[[ 41.4 -46.0  11.4 -42.7 -12.7]
 [ -1.7  32.5  -7.0 -30.8 -34.5]
 [ 46.8 -55.9   8.4 -42.7 -27.2]
 [ 41.4 -46.0  17.6 -46.1  -9.1]
 [  3.7  32.5   2.2 -39.3 -30.9]]
|
[[  3.7  32.5   2.2 -39.3 -30.9]
 [ 41.4 -46.0  17.6 -46.1  -9.1]
 [ 46.8 -55.9   8.4 -42.7 -27.2]
 [ -1.7  32.5  -7.0 -30.8 -34.5]
 [ 41.4 -46.0  11.4 -42.7 -12.7]]

[[ 43.7  12.6  29.0  34.4 -22.6  22.2]
 [ 10.9 -29.0  21.8 -37.9  14.8 -27.0]
 [ 18.9  -2.5 -16.8   3.8 -32.4 -48.1]
 [  6.9 -34.3  22.6 -37.4  43.6   7.7]
 [-22.9 -30.4  30.2 -25.5 -22.9 -12.6]]
|
[[-22.9 -30.4  30.2 -25.5 -22.9 -12.6]
 [  6.9 -34.3  22.6 -37.4  43.6   7.7]
 [ 18.9  -2.5 -16.8   3.8 -32.4 -48.1]
 [ 10.9 -29.0  21.8 -37.9  14.8 -27.0]
 [ 43.7  12.6  29.0  34.4 -22.6  22.2]]

[[ -9.7  -1.5  -9.6]
 [-24.2 -15.8  31.2]
 [  1.0  24.9  -6.0]
 [-55.0  -8.8  20.1]
 [-23.8  -8.7  14.7]
 [ -3.5   3.2   3.4]
 [ -8.5   8.8  10.8]]
|
[[ -8.5   8.8  10.8]
 [ -3.5   3.2   3.4]
 [-23.8  -8.7  14.7]
 [-55.0  -8.8  20.1]
 [  1.0  24.9  -6.0]
 [-24.2 -15.8  31.2]
 [ -9.7  -1.5  -9.6]]

[[ 23.2  11.0]
 [ 15.1 -41.8]
 [ 39.3 -40.4]
 [ 26.5  24.0]
 [-15.6  -1.7]]
|
[[-15.6  -1.7]
 [ 26.5  24.0]
 [ 39.3 -40.4]
 [ 15.1 -41.8]
 [ 23.2  11.0]]

[[ 27.0 -24.6  26.8  -3.3   9.4  12.7 -14.9  17.7 -23.7  -6.8]
 [-25.1  -7.4 -11.8  18.3 -24.6   2.3  -1.2   9.3   8.1 -41.8]
 [ 23.6   3.8  31.4 -23.7 -19.2  -3.8  -5.7  -0.5  17.9  -4.2]
 [ 15.5  -2.3 -52.6  23.1   9.9 -48.3  42.1  -2.2 -56.6  -6.0]
 [ 37.8 -10.9 -33.0  42.3  36.3 -40.9  16.4   4.1 -24.4  17.1]
 [ 15.8  11.2  -3.1 -26.7 -11.1  10.1 -22.7   7.4  -9.2   6.2]
 [-27.7   0.0 -12.2  17.1 -24.4   2.6   1.2  -3.3   2.2 -42.9]]
|
[[-27.7   0.0 -12.2  17.1 -24.4   2.6   1.2  -3.3   2.2 -42.9]
 [ 15.8  11.2  -3.1 -26.7 -11.1  10.1 -22.7   7.4  -9.2   6.2]
 [ 37.8 -10.9 -33.0  42.3  36.3 -40.9  16.4   4.1 -24.4  17.1]
 [ 15.5  -2.3 -52.6  23.1   9.9 -48.3  42.1  -2.2 -56.6  -6.0]
 [ 23.6   3.8  31.4 -23.7 -19.2  -3.8  -5.7  -0.5  17.9  -4.2]
 [-25.1  -7.4 -11.8  18.3 -24.6   2.3  -1.2   9.3   8.1 -41.8]
 [ 27.0 -24.6  26.8  -3.3   9.4  12.7 -14.9  17.7 -23.7  -6.8]]

[[ 30.3 -11.7 -24.0  21.3 -40.8 -48.1  26.1]
 [ 26.9 -28.9 -12.8 -17.4   7.7 -24.6 -47.8]
 [-30.2  27.3  22.7  10.5  29.4  -0.4   9.9]
 [ 13.1   4.3 -37.1  48.3  49.3 -18.9 -31.6]
 [ 49.0   4.6  -1.1 -41.9  14.4  13.0 -26.8]]
|
[[ 49.0   4.6  -1.1 -41.9  14.4  13.0 -26.8]
 [ 13.1   4.3 -37.1  48.3  49.3 -18.9 -31.6]
 [-30.2  27.3  22.7  10.5  29.4  -0.4   9.9]
 [ 26.9 -28.9 -12.8 -17.4   7.7 -24.6 -47.8]
 [ 30.3 -11.7 -24.0  21.3 -40.8 -48.1  26.1]]

[[  3.6  15.3   7.9]
 [  0.2  11.5 -11.8]
 [ -1.3 -56.4 -36.3]
 [-37.1 -17.2  -2.9]
 [-15.7  19.7   1.1]
 [  8.5  33.4  -3.5]
 [-33.4   3.3  -4.9]
 [-21.8 -24.0 -16.2]
 [ 14.0  24.2  17.8]
 [ 20.4   0.3 -14.2]
 [  2.9 -16.6 -12.0]]
|
[[  2.9 -16.6 -12.0]
 [ 20.4   0.3 -14.2]
 [ 14.0  24.2  17.8]
 [-21.8 -24.0 -16.2]
 [-33.4   3.3  -4.9]
 [  8.5  33.4  -3.5]
 [-15.7  19.7   1.1]
 [-37.1 -17.2  -2.9]
 [ -1.3 -56.4 -36.3]
 [  0.2  11.5 -11.8]
 [  3.6  15.3   7.9]]
